In the rows, 128 means zero.
Where one turn sends some rows of the set: a few examples, then the rows asked:
J_159: [107 132 140 114 135 105 148 143 105  84 141  94 118]
J_777: [112 128 133 114 114 121 149 131 137 100 113 117 121]
J_591: [126 120 167 125 121 114 136 132 118  81 123  98 120]
J_162: [106 131 153 119 130 107 152 143 107  94 141  98 126]
J_945: [139 120 152 116 153 105 148 141 120 100 131 128 104]
J_754: [133 129 141 116 144  98 131 129 116  76 115 101 105]
J_793: [113 138 134 112 148  95 149 141 106  89 135 100 115]
J_465: [111 136 157 122 140  99 155 140 111 105 135 104 129]
J_266: [111 134 131 107 123 121 141 127 143  89 119 113 122]
J_914: [117 113 156 131 126 112 144 142 104  86 131  99 105]
J_270: [116 128 156 110 142  94 151 147 113  99 126 121  89]
J_752: [126 123 141 127 150  95 143 137 105  92 119 107  96]
J_529: [127 122 148 118 127 111 131 132 116  68 123  95 109]
J_759: [114 140 145 117 150  92 153 139 110 102 130 105 122]
J_366: [119 126 151 127 123 122 151 134 148  99 131 119 124]
J_878: [115 127 166 114 136  98 154 147 114 104 127 121  96]
J_538: [131 127 171 129 133 104 139 129 121  96 115 107 122]
J_662: [113 138 139 110 126 117 144 125 144  99 117 117 127]
J_747: [115 123 139 120 119 126 146 137 144  81 135 111 116]
J_896: [111 135 138 109 121 122 144 127 143  94 119 115 126]
J_708: [113 124 150 107 136  98 147 149 111  89 130 116  86]
J_545: [113 138 129 106 128 117 141 126 143  92 116 115 121]
J_97: [111 128 125 111 115 120 146 132 136  93 114 116 117]
J_223: [116 134 126 112 125 113 149 128 138 103 107 122 117]
J_553: [127 135 126 118 146 107 145 132 147  92 122 122 110]
J_232: [115 132 134 115 120 116 151 129 138 106 110 121 121]
J_203: [137 117 141 110 151 108 143 142 116  85 135 123  97]
J_577: [121 117 167 136 132 108 149 139 107 102 125 107 111]
J_224: [121 116 141 126 138 105 141 140 103  80 127 100  95]
J_939: [114 139 133 108 130 115 143 125 144  97 115 118 124]
J_494: [136 133 155 123 149  94 136 128 120  93 110 109 113]
J_584: [121 128 123 115 133 117 142 135 144  77 130 114 107]
J_27: [111 121 168 114 127 105 153 149 112  97 132 117  96]
J_978: [127 124 158 134 148  96 148 137 108 105 118 111 106]
J_38: [110 120 157 109 127 105 149 150 110  88 133 114  91]
J_899: [135 115 166 120 141 113 150 142 120 103 136 126 111]
J_885: [130 109 161 118 131 122 148 144 117  90 142 119 108]
J_487: [131 110 147 111 137 117 143 146 115  79 142 118 100]
J_230: [114 130 122 110 122 115 146 130 136  95 110 118 114]
J_44: [125 135 144 125 139 110 151 131 150 104 122 125 121]

J_752 -> J_224
J_584 -> J_747
Now these:
J_793 -> J_159
J_266 -> J_896
J_494 -> J_754
J_27 -> J_878
J_487 -> J_885
J_97 -> J_777

Where one turn sends some rows of the set: a few examples, then the rows asked:
J_70: [127 134 112 165 144 117 115 112 111 141 133 145 143 119 122 107 137 150
 127 133 128]
J_507: [137 153 132 144 139 110 119 123 125 137 153 117 146  93  99 132 145 118
 121 141 132]
J_441: [123 114 118 143 130 123 118 113 141 140 136 126 119 119 112 113 128 118
 105 120 137]
J_985: [119 137 114 145 116 137 121 128 114 141 139 114 152 110 115  95 141 137
 130 126 122]
J_227: [121 138 132 150 137 116 126 141 129 145 140 128 150 115 101 132 142 141
 129 153 119]
J_598: [123 129 129 134 138 114 129 115 131 150 139 129 119 130 103 100 122 122
 127 109 131]
J_687: [116 144 115 151 148 114 140 115 118 149 112 149 141 114 112 116 142 145
 121 134 137]
J_931: [139 131 125 148 111 130 121 122 117 138 127 128 129 116  98 117 130 118
 103 128 152]
J_359: [115 137 126 159 137 118 119 129 131 153 131 123 148 112 100 127 143 136
 139 159 124]
J_21: [120 145 114 138 132 138 144 132 122 150 117 130 147 105 113 105 147 142
 120 133 132]
J_238: [131 152 132 149 129 101 122 118 123 155 143 119 141  92  95 120 141 114
 138 138 125]
J_505: [133 149 121 153 138 105 118 119 131 164 139 122 144  97 103 123 121 109
 130 132 114]
J_314: [115 147 118 134 128 133 143 124 128 153 109 128 148 111 105 114 143 133
 116 124 123]
J_690: [139 135 113 133 136 117 120 106 129 150 135 123 148 106  96  90 123 114
 137 141 141]
J_302: [137 150 122 148 148 115 116 125 134 146 148 120 150  98 107 133 124 113
 112 134 121]
J_19: [114 142 133 163 144 125 120 125 123 156 130 118 153 110 108 123 127 134
 134 155 117]
J_880: [140 124 139 126 142 114 128 106 125 136 140 142 132  98 114 118 133 120
 108 133 125]
J_183: [131 137 127 125 153 125 133  94 133 151 140 123 143 105 107 103 119 120
 119 130 124]
J_509: [134 148 123 143 129 125 125 116 116 148 130 125 131 129  85 106 126 121
 128 122 158]
J_332: [148 122 125 133 126 106 115 118 122 136 135 141 137  99 103 106 136 115
 126 145 143]
J_185: [130 135 112 152 128 141 119 128 115 141 138 126 148 110 124  97 142 147
 126 131 123]
J_741: [120 141 139 153 143 122 127 137 122 148 138 123 155 115 110 128 126 139
 123 150 112]
J_936: [134 128 131 147 123 129 116 110 126 130 123 118 132 115 102 107 132 117
 103 132 156]
J_137: [118 138 122 143 141 125 129 104 122 155 146 125 118 128 100 110 122 124
 128 110 138]
J_130: [122 121 124 148 123 129 124 110 123 145 144 127 116 114 114 121 126 121
 103 115 131]
J_547: [134 143 142 139 131 120 127 112 115 141 126 121 131 127  93  94 126 121
 126 121 151]
J_893: [121 133 116 162 141 117 102 118 106 129 140 137 143 120 120 109 138 139
 131 130 135]
J_870: [116 144 120 150 152 113 124 114 120 141 110 151 139 120 110 128 140 135
 118 127 135]

J_238 -> J_507
J_931 -> J_130
Now these:
J_687 -> J_21
J_314 -> J_985
J_936 -> J_441
J_741 -> J_19
J_332 -> J_880

